128 stands for zero in the data rows.
Some points, one per row:
175|131|141|171|165|109|154|170|105|137|99|107|113|126|151
141|116|137|157|111|115|133|159|135|119|118|111|114|133|148
134|116|130|137|140|133|126|151|117|125|114|129|126|126|142
118|168|99|108|88|121|118|125|101|103|91|131|145|102|125
136|123|123|152|141|116|113|120|131|124|115|126|137|130|128
129|157|88|138|142|116|134|150|131|137|145|151|129|155|126
110|129|167|124|103|144|135|116|120|114|163|149|133|151|153
130|124|140|111|129|127|133|122|129|125|135|131|107|128|117
169|159|132|117|127|166|118|166|149|201|175|150|91|179|134
122|186|200|156|137|110|143|173|90|102|85|81|44|97|205
135|119|140|143|118|105|135|144|132|109|111|114|111|134|115
94|130|130|127|110|118|127|109|144|115|119|106|132|122|124
139|154|95|141|147|181|125|174|141|145|157|145|124|125|146
174|139|145|149|116|153|122|192|114|95|163|134|96|104|135
114|128|105|137|105|131|124|109|142|158|162|125|144|125|137
144|198|74|189|161|137|138|168|112|176|110|132|91|179|178
83|113|135|170|69|97|143|74|182|93|15|3|144|2|155
126|188|53|184|138|137|104|203|136|160|27|130|139|178|201
131|137|133|140|121|130|125|130|127|132|144|126|123|127|123
219|234|18|91|129|215|41|225|120|174|230|159|112|53|62
148|146|131|152|156|156|119|160|109|103|116|136|122|94|108
84|130|124|125|111|125|102|103|114|131|124|125|133|134|134
208|171|115|128|113|175|53|143|170|114|144|146|102|74|100
110|170|81|172|78|124|85|169|183|179|139|140|196|76|94
135|162|85|149|141|119|122|121|97|135|113|154|118|148|118
135|98|160|146|137|145|117|86|162|71|115|126|151|119|131
Then 12 other points, each followed by its number:
122|119|132|168|128|135|108|159|135|124|139|80|136|121|121 0
121|116|135|139|164|110|149|112|108|120|102|114|147|164|145 1
137|108|116|141|149|144|74|142|114|119|114|142|137|112|135 2
112|85|232|142|136|172|89|95|109|82|71|58|57|147|112 3
140|74|122|44|99|188|151|99|178|116|89|187|131|54|63 4
137|142|114|129|156|118|129|214|124|156|109|125|128|146|122 5
106|172|65|213|72|150|91|129|115|125|185|167|110|102|116 6
109|110|129|98|118|138|142|107|144|138|143|125|146|142|140 7
163|109|103|131|118|129|140|92|146|125|138|139|122|141|125 8
102|140|112|90|163|130|150|123|90|168|64|91|98|103|152 9
147|63|124|89|86|175|176|17|136|64|149|147|123|126|108 10
59|138|69|115|143|155|132|120|155|170|178|114|198|155|171 11
Which of these numbered points is nearest to each point below by angle, seen from the average point of the first points? Its number follows each.
196|96|187|215|181|186|81|237|61|116|90|122|62|65|110 > 2
117|119|142|152|167|109|143|135|117|131|107|121|145|149|146 > 1
126|96|109|62|113|171|116|90|129|112|98|149|139|103|99 > 4
106|108|157|76|116|119|143|71|116|147|142|105|183|157|173 > 7
128|117|106|131|117|198|125|134|168|139|121|125|157|120|120 > 4
128|112|181|133|120|129|117|100|136|108|95|97|111|134|147 > 3
Here are 12 other points, each followed by its number:
117|123|115|149|140|118|168|171|134|145|156|195|170|165|158 0
138|91|115|86|112|127|132|96|129|101|118|144|111|137|97 1
117|143|126|119|117|115|112|111|131|132|132|131|142|128|129 2
55|99|109|206|229|59|160|164|42|161|124|115|133|163|125 3
110|121|132|105|119|116|124|104|132|130|113|116|146|138|114 4
136|146|124|133|137|135|119|131|118|137|130|124|122|113|127 5
97|139|133|108|115|73|147|113|80|139|133|169|142|148|95 6
34|0|255|255|84|127|177|143|211|83|182|43|116|225|107 7
96|81|175|158|68|152|145|81|136|119|19|83|123|91|132 8
98|87|170|166|100|129|107|110|212|116|82|79|165|96|166 9
134|88|141|193|130|84|75|47|104|144|111|126|162|130|140 10
52|155|141|125|153|91|83|131|171|176|204|123|158|184|135 11
Which of these numbered points is nearest to each point below by angle, seen from the average point of the first points? Its number follows each.
207|132|172|156|228|76|137|153|76|203|90|70|37|227|204 > 3
96|87|161|141|110|117|153|113|121|81|38|103|123|92|104 > 8
134|130|134|180|104|145|127|158|163|103|163|101|124|108|139 > 7
150|105|157|131|137|160|146|134|102|125|112|97|104|100|118 > 8
105|133|105|117|153|141|108|167|113|142|131|141|135|124|111 > 3
117|128|114|170|140|118|199|199|126|149|171|186|156|185|175 > 0
